Turns, then the turns between two rows, first turn first; the first pair answered
A (before => after):
[ 1.93 -0.80 -1.56  1.10 -3.02 -2.18  0.65  0.79] => [-1.32  1.37  1.30 -0.42  1.76 -0.27 -0.12  3.61]
[ 1.15 -0.53  0.25 -1.11 -0.74  0.43  0.62 -2.24] => [ 2.11 -0.19  1.21 -1.93  0.44 -0.66  0.88 -0.15]
[ 2.76  0.15  0.24 -2.66  2.26 -2.17 -0.25 -0.29] => [-0.50  0.74  0.74 -2.35  3.28  0.55 -1.26 -2.53]
[ 2.58 -1.99  0.13 -1.03 -1.05 -1.10  0.81  0.36] => [-0.61 -0.33  2.03 -1.95  2.16  0.89 -0.06  1.09]
W (before => after):
[ 1.02 -0.01  0.04 -1.24 -0.60  0.69  0.68  1.14] => [ 0.00  0.14 -0.15 -1.06 -0.64  1.83  0.14 -0.45]
[ 2.66 -1.29  1.17  0.47  0.59 -0.32  1.06  3.47] => [-0.80 -0.81  1.72 -0.24  2.24  3.86 -0.05 -0.81]
[-0.86  1.42  1.58 -1.29  2.58  0.72  0.10  1.25] => [-2.14  0.85 -0.84  2.18 -1.17  1.12 -0.21 -1.54]
N (before => after):
[-1.19  0.02  0.67 -1.80  1.37  1.87 -0.21 -1.09] => [ 1.99 -1.18 -0.36 -1.63 -0.77 -0.82  0.78 -0.43]
[ 1.14 -1.53 -1.41 -2.70  0.54  1.14 -0.83 -4.19] => [ 2.33 -1.58 -2.25  1.20 -2.28 -3.35 -0.02  1.25]
[-0.51 -0.16 -0.49  0.68 -0.67  1.35 -0.36  0.33] => [ 0.10 -0.41 -0.64 -0.01 -0.61  1.55 -0.07 -0.35]
[ 1.48 -0.10  0.36  0.88 -0.89 -0.71 -0.97  0.40] => [-0.42  0.78  0.98  1.31  0.01  0.46 -1.30  0.46]

(2 to 3 turns a pair)
[-6.41  2.00  0.08  4.24  0.01  1.74 -1.07  1.14] => [-1.26  1.50  0.51  2.90  0.04 -2.99  0.45  6.76] : A then A
[ 0.48 -0.07 -1.85 -0.76 -0.35  0.89  0.95 -1.95] => [ 0.96 -0.34 -2.24  0.33 -1.35 -0.23  1.17 -0.57] : A then W then W
[ 1.54 -0.28  1.16 -3.13  1.67  0.99 -0.05 -0.90] => [ 2.43 -1.22 -0.59 -1.24 -1.18  0.35  0.23 -2.78] : N then W then A
[ 0.03  0.02 -1.35  2.99 -1.93 -3.32  0.35  0.39] => [-0.54  0.90  0.22  1.86  0.42 -3.37  0.34  3.00] : A then A then W
[ 0.45 -0.95  0.68 -2.03  2.45  1.59 -0.12  1.79] => [ 2.50 -1.96 -0.55 -1.18  0.15 -0.50  0.54  2.04] : W then N then W
[-2.16  2.41  2.70 -0.95  3.50  4.00 -1.09 -1.60] => [ 6.21 -0.62  0.68 -2.12 -0.13 -1.89  1.18  0.11] : A then W
[ 3.43 -1.02 -0.22 -1.79  0.32 -1.59  0.66  0.50] => [ 1.81 -1.44 -1.96  0.72 -1.93 -0.55  0.38 -2.09] : W then W
[-2.70 -0.05 -1.01  4.62 -2.72  0.90 -1.29  2.05] => [ 2.10 -1.60 -1.77  2.74 -3.71 -1.94 -0.19  2.83] : N then W
[-1.75 -0.52  0.30  0.69  0.05  2.51 -0.48 -3.11] => [ 3.46 -1.25  0.90 -2.15  0.28 -1.00  0.87  0.05] : N then W
[-1.45  1.54 -0.78 -2.37  2.12  2.28 -2.25 -3.59] => [ 2.59  1.33 -0.04 -3.71  2.24 -2.12 -0.71  2.17] : W then W
[ 1.00 -0.52  0.36  1.44 -1.50 -3.04  0.00  2.89] => [-2.30 -0.20  0.62 -0.09  0.35  2.22 -1.22 -3.10] : N then W then N
[ 1.18 -0.81 -1.30  0.40 -3.81 -1.54  1.39 -1.99] => [ 0.29  0.99  1.75 -1.22  0.24 -2.24  1.34  3.74] : W then N
[ 4.46 -1.15 -0.79 -1.88 -1.58 -1.56  2.50  0.21] => [ 1.63  0.84  0.98 -0.90  1.12 -1.50  2.17  4.97] : A then N then N
[-1.73  0.50  0.49 -0.61  0.84  1.65 -0.76 -0.76] => [-1.80  0.85  0.66 -0.23  1.13  0.77 -0.80  1.07] : W then A then W
[-3.12  0.66  0.34  1.45 -0.55  1.13 -0.43  0.41] => [-2.28  0.60  1.04 -0.95  1.04  2.00 -0.46 -0.76] : W then N
[ 2.52 -0.81 -0.42 -1.54 -2.14 -2.06 -0.30 -0.13] => [-2.78  1.34  1.44 -0.45  0.54  0.39 -1.26  2.06] : N then W
[-3.89 -0.01 -0.64  2.15 -1.99  3.02  0.50 -2.98] => [-2.17  1.37  1.53  1.37  0.34 -0.91  1.39  5.31] : N then W then N
[-0.44  0.45  0.34 -2.10  0.30  3.92  0.28 -3.58] => [-1.75  2.22  2.14 -1.27  2.29  2.29  0.44  2.86] : A then N then W
[-0.64  0.92  1.27  0.24  0.36  1.10  0.39  0.71] => [-0.78  0.62  0.77  0.71 -0.31  1.64  0.17 -0.42] : W then A then N
[ 1.92  0.19  1.77 -1.25  1.53 -1.67  0.85  2.79] => [-1.37  0.37 -0.20  3.67 -1.64 -1.34  0.43  2.01] : W then A then N
[-1.45  0.74  2.15  1.85 -1.87 -2.88  1.38  2.07] => [ 0.70  0.37  3.11 -1.35 -0.37 -3.10  1.93  2.18] : N then A then A
[-1.94  0.89 -0.86  3.48 -1.42 -2.07  0.76  3.08] => [ 2.75 -1.59 -1.43 -2.31 -0.92 -0.44  1.02 -4.08] : N then N
[-1.11  0.81  3.30 -3.33  3.99  2.56  0.17  1.61] => [-3.76  1.65  2.93  0.09  2.89  2.35 -0.08  3.38] : W then W then N
[-3.13  0.70  0.46  1.60 -2.05  1.06 -1.20  0.84] => [ 2.34 -0.59  1.47 -3.52 -0.30 -0.37 -0.17  0.72] : N then N then W
[-1.37  1.90 -0.82  3.71 -0.15 -0.69  0.69  3.34] => [-1.81  0.84 -2.04  3.44 -1.41  1.71  0.31 -2.65] : W then A
[ 2.45  1.91  2.87 -1.70  2.19  0.70 -1.19  2.54] => [-2.17  2.23  0.85  3.69 -1.22  2.01 -2.07  0.99] : A then W then N
[ 1.27  0.58 -0.23  0.62 -1.31 -0.93  0.38 -0.60] => [ 0.36  0.97  0.78 -0.79  0.47  0.72  0.12 -1.42] : W then A
[-1.23  0.35 -1.28  2.34 -1.50 -0.32 -0.51 -0.41] => [ 1.33  0.03 -0.75  0.86 -0.75 -2.32  0.35  1.88] : N then W
[ 2.29  1.40  2.76 -3.24  3.04 -0.83 -0.06  4.72] => [ 6.23 -1.29  0.02 -3.68 -0.76 -1.35  0.65 -0.66] : W then N then W
[ 0.41 -1.11 -1.50  1.16 -2.20 -0.70  0.66 -1.49] => [-2.50  0.62  0.51  1.54  0.21  0.09  0.02  2.00] : N then A then A
[-0.89  1.13  2.14 -2.10  3.20  0.67 -0.50  2.71] => [-3.63  1.55  1.30  0.14  2.05  2.22 -1.10  1.08] : W then W then N
[-0.28  0.90  1.56 -4.01  1.66 -0.60 -1.06 -4.08] => [ 0.80  0.93 -0.03  1.01 -2.26 -5.55 -0.10  1.58] : A then N
[ 0.57 -1.42  0.68 -2.12  2.52  1.38  0.88 -4.90] => [ 1.64 -0.25  2.18 -0.98  3.39 -2.58  1.59  3.27] : W then A
[-1.13  1.09  1.17  1.02  0.56  2.31  0.04 -1.62] => [ 2.58  0.46  1.59 -1.02  0.96 -0.41  0.97  0.80] : N then A
[-0.79  0.36  1.44 -0.59  2.15  0.46 -0.03  2.03] => [ 0.14 -0.27 -0.21  1.72 -0.67 -1.55  0.38  2.70] : W then W
[-2.21  2.33  1.13  0.74  1.75 -0.03 -0.78  1.95] => [-0.75  0.82 -0.04 -1.12  0.81  1.64 -0.80 -3.72] : W then N
[ 1.83 -1.21  1.51 -4.72  0.85  2.52 -0.33 -1.85] => [ 2.56 -2.31 -1.02 -1.52 -3.30  1.34 -0.07 -3.35] : A then W
[-2.38  0.52 -0.32  0.94 -0.78  0.99 -0.66 -1.34] => [-2.71  1.09  0.34  0.96  0.07  0.85 -0.84 -0.10] : A then A then W
[ 2.95 -0.70  0.43 -2.86  1.07 -1.37  1.17  0.54] => [ 2.41 -1.24 -1.67  0.66 -2.48 -2.27  1.11 -0.25] : W then N
[-3.82 -1.15  1.12  1.43  1.48  0.89 -0.69  0.06] => [ 1.22 -2.94 -0.58  1.21 -1.48 -2.72  0.57  0.56] : N then N
[ 3.34 -0.18  0.29 -3.01  0.54 -0.30  0.08 -3.74] => [-0.41  1.98  2.66 -2.69  3.71  1.09 -0.64 -0.07] : N then W
[-3.25  2.02 -0.29  0.12  1.96  1.23 -0.66  1.02] => [ 1.03 -0.11 -2.65  1.59 -2.24 -2.24  0.44  1.03] : W then N then W
[-2.16  0.92  1.52 -0.97  2.41  2.49 -0.38 -0.82] => [ 1.17  0.40  1.34 -0.66  1.41 -1.48  0.75  3.52] : W then W
[ 0.63  1.48  1.50 -0.28  1.94 -1.68 -0.08  5.41] => [-1.01  0.51 -1.70  4.63 -2.99 -1.42 -0.49  2.08] : W then W
[-1.54  2.69 -0.25 -1.28  3.11  1.98 -1.91 -4.51] => [-0.86  1.58 -2.25  0.25  0.09  1.22 -1.68 -6.06] : W then N then N
[ 0.66 -2.00 -3.21  3.42 -5.39 -0.08  0.30 -4.35] => [-3.61  1.62  2.90 -3.00  4.69  4.27 -0.90 -1.35] : W then A
[ 2.07  0.48  1.36 -1.30  1.98 -0.28 -0.70  4.01] => [ 3.08 -1.22 -1.55  2.15 -2.87 -1.27 -0.47  1.28] : N then A then W
[ 0.92 -0.45 -1.68  0.97 -2.66 -1.83  2.90  1.48] => [-1.93  0.23 -0.56 -1.55  0.13  2.66  1.86 -3.23] : W then N then W
